Each path below is one point turned by a fixed rotation once a step. After each direction that follows a path, write how fast that rotation turns it, in deg/step (0 if it stays still).
Each turn is a multiple of 5 degrees from 10 to 175, or 0.
Each row of a path follows its step; steps can be skipped.
Path 1:
step 0: [-15  -5 -12 -21   4  22 -31  -2   7 -24  13  -1   4 -10 -27 -32  -9  11
  10  -2   8 -26 -23   8  19 -42 -10 -11]
step 1: [ 10  -4   3   6 -23   0  -6 -21  22 -45  -8  -2 -25   8 -17  39 -26  13
  -2  -7 -15 -22  -9  16 -18  13   9   4]
step 2: [ 35 -39  19  -6  -9  17 -13 -21 -26  19 -11  21  -9  12 -20   0  12   4
  30  16   6  -9   6   3   4  19 -24  -9]
step 3: [ 11  -8  -1  -1   4  24  -6 -29 -30  15 -31 -12  24   8  19   5   1  -9
 -14 -39 -26 -13 -11 -11  -4 -20  24  -5]
step 4: [  9  19   4  16   4 -32  23 -44  10  24  -8  -7  19  17  -8  -9 -23  -9
  -3  34 -11  14  17 -13 -20   4   8  -5]
step 5: [ -2   9 -11  33  19   9  11   8 -17 -14  -5  28  17 -26  10 -39  19   2
  16  -3 -24  10  40   6   4  -4  -7   4]
step 6: [ -5  15 -41  11   3  -5   0   9   6  -1  17 -11  50  -7 -13  14   5  17
 -18 -20  16  16  -9  24 -19  25   8  13]
step 7: [-14  14   9 -24  16  -3 -10  30  14  17  22  17   5  11   4  -5  -1   6
  12  38 -11 -12  -5  48 -25 -10 -12  -4]
step 8: [  7  13   6  -5  30  25  11  15  -4 -43  -6 -18  -3 -14  19  36   0 -25
  21   2   1  -2 -24   9  10   3 -26  10]
step 9: [-30 -35  18 -21   9 -18 -12  -9   5  -1 -23  12   5   4  -5  -9 -30 -14
  -2  -3  30   6 -34   3   7  33 -16  -6]
Directions:
[-1  1 11 -5 -7  0 14  4  3  2 -9  4  3  1 -6 -9 11 12 -1 16 -4 -4 -9  0
  2  9  6  0] | 140
[  1  -8   0   8  -4   8  21   5  -3  -5  -4  -5  -1  -8   8   9  -7   4
  -2  -3   7  -4   1   4  -9 -10   8   3] | 155
[ -3 -15  -7  -1  -3  -3  -4   6 -11   4  -7   8   0  -3  -2   3   9   6
   4 -11   8   9   3   4  -2  16   5  -4] | 100
[ -7  -5  -9   6   5 -11  11   1  -3  -4   0   5   2   8   5 -10  -3 -12
   6  -1  -2  -2  -8 -16   1  -1   5 -10] | 65
[  6   5  -4  -6   6   5   1  -1  10   4   0  10  -4   4   2  -3 -12  -3
  -8   2  12 -10   6  -5  -9  16   8   3] | 140
Path 2:
step 0: [-12  32 -21  16  12  -4  -4   5 -10 -27  12  17 -13   3  56  32  -2  -9
  21 -13 -27  -7  13  -1  -5 -23 -11  11]
step 1: [ -4 -10  25 -10  20  32  24  25  21  10  14  37  -2  -6  25  29  -8  15
  21   4 -21  -3  -3  24 -12  15   3  28]
step 2: [  0 -17  33 -26 -19  18   5  -8 -12  11 -11   8  -2 -40  -4  13 -22 -22
  34  16 -23 -37 -15  -7  -5  21   2 -12]
step 3: [ 19  -8  10   6  23 -10 -36 -30 -23  28  11 -12 -16   4  13   8  10   3
  24   4 -31  -5 -10 -13 -14  17   4 -46]
step 4: [ 21  28  -5  43  18  -9   7 -16  -3  -2   1 -14 -36  -7  28  -6   1   7
   9 -15 -31 -11 -12  -1 -34 -16 -22  18]
step 5: [ -7 -12  -5  15   1  22  10  22   3   4 -14  10   4  10  28   1 -19  37
   1   1 -33  -9   6  -4 -13  34 -39  40]
step 6: [  7  -8  19 -31 -18 -11  12  14  -9  14 -26  19  11 -16  33  23 -14 -25
 -19  14  -6 -15   5 -11 -26  42 -14  -4]
step 7: [ 39   8  10  -8  17   7   0   5 -34  25  12  -9  11 -21 -10  17  16  10
  -3  13   0  10 -23 -22 -37  28  17 -28]
step 8: [ 18  43 -19  19  15  -4 -12 -13 -30 -29  10 -18  -2  -6   5   4 -20  10
  23  -3  10 -18 -32 -37 -17  -1 -23  -4]
step 9: [ -2   6 -15  16  26   5   0  31  -2  -6  28  15 -18  38  29  35 -22  12
   8 -11  -3   2  16 -21   0  10 -36  14]
Directions:
[  5 -14  -3   9  -4  -3   6 -15  -8   5   0   2  12  -3  -4  12   0  -8
   0   3  -1   5  15  -2  -3  -4  -2  -5] | 95
[  1  11   3   0  -5 -12   7 -13   6 -10  -7   1   3  -5   6  -3  -7 -15
   1   4   8 -11  -7   5  -4  -4  -4   2] | 175
[ -7 -13   9  -4   7   5  -1  -6   0  -9   4   5  -2  -4  -6   5   2   0
   5 -15  13   0 -14  -7  -7   0  -4  -7] | 65
[  9   3   7   0   9  -7   8   4   7  10   7   6 -12   2   4   5   9  -7
  -9  -3   4   8   1   7 -12  -7   7  -1] | 120
[ -1  -9   4   3  -7  -6  -5  -8   6   5 -12  -4  -4   0   0 -15   4   1
  -3  -5 -12   7  -2  -4 -15   9  -4   6] | 35
[  4  -8  18  -7 -11  -3  -1   7  -6  -4  10   8  12  -3   2  -1  -5  -2
 -11  -4  -7  -1  -2   8   4   4   4   8] | 80
Path 3:
step 0: [-13  12 -10   1  25  -6  -7  26   2  -9 -10  15 -32  -4 -18 -36 -11  -1
 -46  -6 -19 -22  11  37  -8   8   4   6]
step 1: [ 16  27   0 -27 -15  12  -1  15  17  20 -11 -13 -12 -17   9   0  32  10
  11   3  37  -2  16   9  35 -34 -15   3]
step 2: [ 18 -11  14  17  26  10   0 -17  -6  21  30   5  -4 -13  -7  17 -12  21
  53   4 -15  12  17  15  13  30  11  -2]
step 3: [-25 -13  -9  37   6 -23  14 -17   4  -7 -27  -4   8 -10   1 -27   3  17
 -19  45   0   6  -9  -3  -5  -6  21 -34]
step 4: [ 13  -8 -26 -35   9 -13  52  19 -18  26   2   0   8 -12  -8   6  11  -3
 -27 -12   4   3   2   6 -29 -13 -13  16]
step 5: [  4  33   4  28  -2  10  12  29  10 -13 -11  23  -6  41   5  31  13  22
  14 -16  -9  -7  12  12  19  12 -26  -2]
step 6: [-22  10  -1   1 -18  14  -2 -26 -22  -9  -5  -2 -29 -19  10  29  -7   3
   1  12  18 -10  13   6  14   6  60  11]
step 7: [  3 -35  -3   2   9  16   5  -9  -8  -3   8 -49   8  13  -5  -3  45 -23
  13  26   5  18  -2  17 -25   7  -9  -7]
step 8: [ 25 -10  -6  15  29   8   7  38  34  -4  -3  13   0  10  11 -15 -20   9
 -17   1 -30 -22  -4  14 -29 -14  25  18]
step 9: [ 16  37 -15 -17 -15   6 -18   7  -8  37 -26  -2  -8  13  17  17  11  29
 -10  -7  20  10 -28 -18   9 -24   9 -17]
Directions:
[ -5   6  11  13   6  -6  -5   7   5 -10  -7   9   1 -10   1   2   0  -4
  -6  -2   3  -9  -1   1  -2 -10  13  -8] | 135
[-2  4  8  4 -6 10 -4 -7 10 14 -3 -3  2 -7 -1 13  2 -6 -4  0  2 -6 12 -4
 11 13  0  0] | 85
[19  1  8  4 -6 -8  3  3 -2  2  3  9 -3 14  4 -4 -1 -4  4  2 -5  4 15 -9
  1  1 10 -2] | 115
[-16   2   0   2   2   4   5  -2  13  -3  -5   2  -7   8  12 -13  -9   6
  -4   4  -9   2   3  -3   7   2   3   8] | 135
Path 4:
step 0: [  2  -2   0  -3  -2 -18   9 -19 -15 -13 -16  17  29  27   6   0  14 -11
   5 -18  54 -20  -9 -14 -21   1  13 -11]
step 1: [ 26  16   6  32  10  10 -26  -4  -6 -15 -18  39  28 -10 -32 -10  32  -3
   2   6   4   1  -1  -1  -7  -9  -2 -13]
step 2: [ 35 -10   1   6 -13  -3 -15 -33 -18 -31 -18  -3 -17  24   3 -15   8 -12
   6   4   8 -35   5  15  14   6   6 -26]
step 3: [ 13  -6 -20 -13   8 -13  -1  11 -16 -25   2  34  12  17 -10 -26  22 -34
   6  13 -14 -16 -32  -5   8 -15 -18  13]
step 4: [ 12   3  11   1 -16  21  -2  -6 -13   9  14  28   3  21 -23 -18  -8 -15
  39  20   1 -15  -9  15  28  24  25  -4]
step 5: [  0 -27   7  14 -22 -18  30  -9  -6   3 -19  27 -27  -6   6  -9  29 -25
  14  22  -4  -3 -25  -7   5 -13  21   4]
step 6: [ 12  -1  14 -23 -51  19   9   1   5 -12   7  26  27  25  -5   4  19 -10
  12 -13  11   1  -9  -3 -15  -9  30  10]
step 7: [  3   4  13  24 -27 -23   8 -41 -11   7  -3  21  25   0 -19  -9  12 -14
  10  16   6  25   2 -22 -10  -3   0 -32]
step 8: [ 17   1  18 -10 -12  -4   5  -9   3 -16 -28  25  16  13   6 -14  26   8
 -27  21  43 -33   6  -8  -9   2  11 -10]
step 9: [ 31   7   2  39   9   0 -14 -19  14 -41  14  15  19   9 -22 -11  19 -31
   3   1   5  -6 -10  -7 -18   4  -1   3]
Directions:
[  6  -2   0 -13  -6  14  -6  -2   0  10  -4  -7   5  13   6   2  -4   8
   0  -2  10 -12   3   3   4   6   9   2] | 175
[  4   1  -6  -3   9   2  -6  -3   9 -13   7  -6  -1   7  -5 -14  -3   5
  -8  15  -5  -7   2 -12   6  -1  -2  -3] | 55
[10 -4  7  8  5  9 10 -1 -9  4  0 -6  6 -1  2  5 -6  0 10 14 -5  4 15  4
  3 -8 -2 -9] | 130
[  3  -9  10   8  -5   5  -6  -4   8  -6   1 -10  -1   4   4   3   9   1
  -4 -11 -16  -3  -5   6   1 -13   6  -2] | 95
[-12 -11  -6   1   5  -9   9 -18 -10   1 -11  -5  -2   2   0   4  -3  -3
  -6  -2  -4  -8   2  -5   6   3   4  -3] | 140
[  3   5   3   9  12  -1 -15  -7  -4  -7  -5   2   9  -1  12   1   5  -4
  -8  -5   6  -4   9   6  -8   7 -10  -2] | 45
Path 5:
step 0: [ -6  33 -56 -16  16  28   8   6  27 -19  15  14   3 -17  -7  -7  -3 -20
  15  13  35  -4   4   7  12 -26 -15  21]
step 1: [  0   8   4 -21 -22  39 -35  22 -16  -7   9 -37  -5  27  -4  14 -16  17
  -6 -20  -1  -4 -22   0  31  22  10 -31]
step 2: [-32   3 -20 -33   0 -17  24 -23   9 -24  20   2  -1 -16   7  -7   6  -9
 -15   1  -8 -38  32  40   5  13 -28 -12]
step 3: [ -1 -10  30  -7  -5  38  14  13   4  13 -21 -10  -1  35 -15  39   9  35
  30   1   7 -11  36   6   2  12   3   7]
step 4: [  0  22  13  -9  28 -16 -18  -5  27 -15   1  41 -43 -19 -22 -13 -22 -10
  21  -2  -3 -21  -3  11  23   8 -30  12]
step 5: [  6   2 -21  -1  -6  21  11 -16 -43  -1 -25 -18 -11  14 -27  -2 -41  30
  17   3  29 -24   0 -19  -5 -16  16 -22]
step 6: [ 19   1 -23 -29  -2  11 -36 -23  -6 -20  29  54  15  -4 -11   7  -1 -18
  -8  -2 -23 -10  16  30  17  -6  12  -1]
step 7: [ 16  24   6 -21 -12  10   8   2 -20  18   2 -20  -2  31  48 -28 -19  36
  25 -27   4  -7  29   4 -15  12  -8  -5]
step 8: [-40   7 -14 -38   1   2 -15  16  25   0  26  17 -11 -18 -10  32 -19 -21
  26   7  -1   8  18  10 -25 -27 -15  14]
step 9: [ 12  43  14 -18  16  36  -1  -2  17 -31  -2 -42  11  25  -6  -4   1  16
  17 -10  11 -20 -16 -37  23  -5  -1  -9]
Directions:
[-10  -8  -2  -4  -1  12 -11   7  -1   8   0  12  10  -8  -6  10   7   8
  -2   2   8   2   4 -10   2  -1   7   4] | 140
[  3  -2  -7  -5   0  -6  11  -2  -4  -7   2  -7   7  -1 -15  10   6   1
   2  11   0   2   7   3 -11 -17  -1  -3] | 125
[-13   7   4  -1   0  11  12   7  12  -2   7 -14  -3  -8  -4   5  11  -1
  -7  -4  -3  -2  -4   5   1   9   1  -4] | 45
[ -2 -10  -3 -11  10   2  -8 -15  11  -2  -4   5  -8  -2   0  -2   6  -2
  -5  -3   4   9  -8  12  -8  -3  -7  -2] | 170
Path 6:
step 0: [  1 -11 -10  -9   5  -1  28   7  16  -4  22   2   8  41   0  10  -9  -6
 -39  -5  17 -40 -12   9 -11 -13  -6 -27]
step 1: [-22   2  -1 -29  26  -4  26 -13 -24 -22 -31 -22 -17  12  -2  19  -3  -9
  35 -12  21 -13  -6 -15  -1  -5  -2   5]
step 2: [  9  12 -27   8 -19 -56  -4  -1 -14  27  10 -18 -15  -9 -27 -15   2 -13
  10  -8  10   0   2 -19  -2  13   8  -5]
step 3: [  3 -12  -4   9   3  16   7  34  12 -23  35  -6   2  19 -20 -21 -20 -33
  -6   3  -4  -2  -4 -11 -33   7  16  24]
step 4: [ -8 -29  -6 -19  33   7 -10  12   1   8  -7 -19  -6   4  24 -22  -4 -10
  -2   1  27   0   5 -17   9 -45 -31  10]
step 5: [-10 -14   0  -5  17 -33 -31 -20 -31  20  10   9 -28   7 -10   8 -16  17
  11 -26 -15   7 -13  11 -23   3 -13  16]
step 6: [ 19   3   5 -10 -30  14  -7  -9  -4  14  14 -16   1  19  -8  -3   8  -4
 -18  19  27 -15  10   8 -28  37 -10  39]
step 7: [ 18 -21   0  -2  38  16   9  17  -7   5 -14  11  -4 -10  23  -7   5  -7
  17  49   2  20 -11 -26 -13  20   1   8]
step 8: [ 27  -6 -19 -27  15  -5 -25   1 -14  22   1  12  -6 -14   2   9 -31   7
 -46 -16 -11  12   7  -9   2   1  -6 -31]
step 9: [ -9  19   6 -42  -7  27 -32   6 -30 -18   0  -3   4   7   4  12  11 -25
  -1  -4 -11 -18 -12  34 -14  15  12   6]
Directions:
[  0 -14  -2  -5   0   8  -2  -3  -5  11  -4  -2   4   7   3   2 -11  -3
   5  -4  -6  -8  -1  16   4 -14   6  -6] | 85
[ -3  -3  -4  -5  -3  -4   8  -6  -7   2   1 -11   0   5  -9   2   6   9
   3   1   3   5  -9  10  16  13   4  12] | 85
[ -9   8  -5   5 -18  -3  -9  -4  -5   6   3 -12   9  -2   4   3   0  -4
   8   6 -12  -7   2  -3  -9   5   0   4] | 100
[  5  -3   8  10  -6  -1  14  -5 -10  -2   6   4   1  -1  13 -19  -1 -12
  -5  -1  -1   0  -3   4   2   7   0   2] | 100
Path 7:
step 0: [ 17  19 -12 -38  -3  11  10  35  11 -11  12  -9  -5  -7 -15  -8  48   0
 -29 -23 -11  18  -9  11  -2  12  -8  20]
step 1: [-18   7 -13  -4 -34  -8 -26   1  10  14 -18  19  18  -7 -19  39 -12   6
  -4   7   5  17  24 -20  31   9  26  15]
step 2: [ 23  17  24   6  16  -1 -18   7  -4  20 -12 -37 -23 -10 -22   9   0 -19
   4 -35  30  -3 -13 -16   7 -12  -4 -30]
step 3: [-10  20 -26 -19 -15   1  44  17  14   1   7  33  -4  32 -14   4   9  10
   6 -39  14 -15  -5  14  -7  -5   8   0]
step 4: [ 11   6 -18   8 -14  15 -10  19  -6  37 -19 -15  11   7   4   5  17  20
 -18   8 -12   8 -19 -34  27  40   2  17]
step 5: [ -5   8  -9 -19 -23   9  10   8   7  17  11 -35  -7 -33 -18  21   5 -26
  23  -8   3  30   5   5   9 -42   9  -2]
step 6: [-13   6   1 -17  10 -15 -14   1  -7 -14 -20  11  12  17 -35   0  34 -15
 -18 -50   6 -12  12 -20  -9  12  21   4]
step 7: [ 28  38   0  -3   2  -1  -1  37  33  24 -26  17  -7  10  -2  19 -10  29
   2  13  27  20  -3   4  15   8   7  -4]
step 8: [  1  10 -20  11 -35  17   5  -7 -10  30  25 -30   5   0  -5  13 -26 -13
 -14 -49   4 -14  -9   0  20   6  -2  -5]
step 9: [ -3   0 -26 -20   2  -2  11  20 -18   0   4  14 -24  -4 -33   6  52   5
  18  -2  -2  -2 -31 -32   4 -12  14   1]
Directions:
[  1  -9  -5  -4 -14   3   2   5 -11 -13   5  -2  -6 -14  -8   4   3  -3
  -4   9 -10   4   1  -3  10   5  -1  -1] | 85
[ -6   0  -3  -1   0 -12   2  -4   5  -3  15  13   1  -4   6  12  13  -3
  -6 -11  -5  -7  -4  -1  -6   4  -1   4] | 130
[-13   1  -3  -5   9  -3   5 -10  -8  -2 -10   2  -8 -12  -1  -1  -3 -13
   6   0  15   0  -9  -4   0   3   3   3] | 100
[ -7   1   8  17  -1  11   0   9   9   4  -3   3   5 -19   1   3  -9   5
  -2  -1  -3  -2  -3  -2  -5   3   5   8] | 115
[  8   5   6   5  -1  -3  -7   1  -2  -8   4  11 -10   1  -6   7 -15   5
  -5  -5  13  -9   0   3   7   5  -2 -11] | 70
[  8   0  -1   9   6   6  -2  -6  -9  10   4  -5  -9   3  -1  18  -5 -16
   3  -1 -10  -1   4   2  -4  -7   4   1] | 115
Path 8:
step 0: [  4   3  38  29  15 -29  -1 -16  10  -9   4   6  10 -13  14  50   2   8
  11  34  13   4 -16   7 -11  23  -6  29]
step 1: [ 12  11  30 -18   2 -31   2 -10 -15 -16 -14  32  -9  -7 -14  38  22 -10
 -11  15  -2  25 -19  -6   9  -1 -26  35]
step 2: [ 17  34   8 -26   2  23  -2   0   6  19  -5  30   1  15 -44   4  12   0
 -19   9 -27  26 -12 -14  -5 -20 -17  33]
step 3: [ -6  21 -16  14  31  20 -32 -19  25  22   3   2  28  11 -19 -12   4  20
  -3   2 -25   2   8 -18 -12 -14  -7  43]
step 4: [-24   5 -11   6  53 -23 -28  -9  30  -5  -9 -26  35   4   6   2   0 -18
   0   7  12   6  18 -15  -4  10 -13  26]
step 5: [-10  12  -1 -12  22 -16   4 -10  30 -19 -11   8  12  37   4  37  -7 -43
   2  14  33  23   7  -2  -8  23   2  -3]
step 6: [ 16  -5  -8 -12  11   6  15 -19  10 -24  -1  53  -2  30  -9  30  -3   4
  -5   4  12  33  -6   9   0  17  34  16]
step 7: [ 33 -15   1 -20  26  13  14  -3   0 -14  13   8   7  -5 -15   1 -12  31
 -22  -5  -2  19 -26 -13   1  13  27  53]
step 8: [ 31  11   4  -2  24   8   4 -17  15  -5  12 -28   4   0   5  -1 -13  -3
 -14  10  -7 -23 -44 -36  -5   7 -17  43]
step 9: [ 18  11 -15  -1  35  -2  -4 -50  27 -15  -4   1  -4  -1   7   5  21 -30
   5  19 -15 -16 -21 -17   9  -1 -39  -3]
Directions:
[  4   0  -8   4  -1   2   2   3  -4  -4   6  -6  11  -2   2 -11 -11   8
   5  21   2  -2   7 -12  -1   0  -6   4] | 80
[ -6   4   4  -1  -6  18  -6  -7 -11  -2  -3   4  12  -6 -10  -9 -10   1
  -6  -8   3   1  -8   1   4  -2   7   4] | 80
[ -4  -4   6  -3  -8   2  -1   7   7  -5 -18   9  -4   7   4  -9   1  -9
  -8   5   5  -8  -6 -13   0   2  -7  -1] | 100
[ -1   3  -5  -3   1   3  16  -7  -3   8   4  13  -3   8  -5  -7   5  -6
  -2  10   2  11   2   1  11 -10   1 -10] | 90
[ -3 -10  -8   6   4  -9  -8 -11  -6 -11  -7  12  -1  -7   6  -6  10   8
   2  -2  -4  -1   4   1  10  -2   1   5] | 125
[ 18  -3  11  -5  -8  -2   2  -3  -7   0  -2   4  -8  -3   5   1  -6  -2
  -3   0   3   5  11  -2  -7 -14   8  13] | 65
Path 9:
step 0: [  8  -6  12  20 -19 -35  11  11 -20  18  -6  -4  32  10   8 -11  24   2
  15  -7  -1   9 -16  18   4 -12   8  28]
step 1: [-12 -28  -2  -6 -11 -27  -7  15 -28   9  -4  -4   1   1  10 -11  11  -1
  -4 -19  17  -8 -14  -4 -14   0  49   4]
step 2: [  9   1   1  -7 -26 -10   1  10 -10  46  11  12 -15  -8 -11  19   0   3
  -1 -21  14 -16   1  -6  -5 -34  27   4]
step 3: [  9  -8 -11  13  -2 -12 -12  22 -23  20  -8 -21  -5 -25 -28   7 -15 -12
   7 -27  17  -2 -19   2   0 -27 -16  -6]
step 4: [-22  11   4   0 -25  -1  -8   7 -31  18 -16 -14   0   4   2   1   8  -8
  -1  -6  -3   8 -30  34 -17 -22 -13 -27]
step 5: [ -5 -15 -25  21 -31 -12 -23 -10 -29   8  -1   3 -13   4   5   7   2 -18
  -6   6  -9  37 -15   6  11  -8  16 -16]
step 6: [ -7  -6 -26   5 -29 -18  19   9 -18 -10  -4   3   0  -1 -19  28   6 -13
  14   2 -26   6   6 -21 -15 -18  14 -25]
step 7: [ -2   8 -12  14   6  -8 -17  -6 -13  20 -12   3  21 -15 -24  17 -15   2
  39   1 -32  -3 -15  -7 -19  -1  20  -9]
step 8: [ -2   7   3 -24   5  -9 -39  21 -21  -1   3 -16   2 -14   5  26  19   7
  29   0 -27   0 -16   0   9  -2   3 -14]
step 9: [ -9   8 -11 -14   3 -34 -18   0  -6  22   2  -6  12  11 -12   0  32 -17
   7   8 -29  17  -2   7  26 -21  -1  16]
Directions:
[  6  -1  -2   0  -5  -6   5 -10   3  -5   8   1  -3   7  -1   2  -7 -15
  -4 -10  -4  -7  10  -5  -9   2  17   0] | 80
[  0  -6   9   9   8  -1  10 -11   1   1   9  -6  -5   8   8  -4   5  -8
   0   0  -2   8 -12  -6   2  -9  -8 -10] | 65
[ -9   8   6  -5   7   0  -6   4   2   9   0   3  -3   3  -7   4   5  -8
 -18 -15  11   0  -6  -7   0  -1  -3   8] | 45
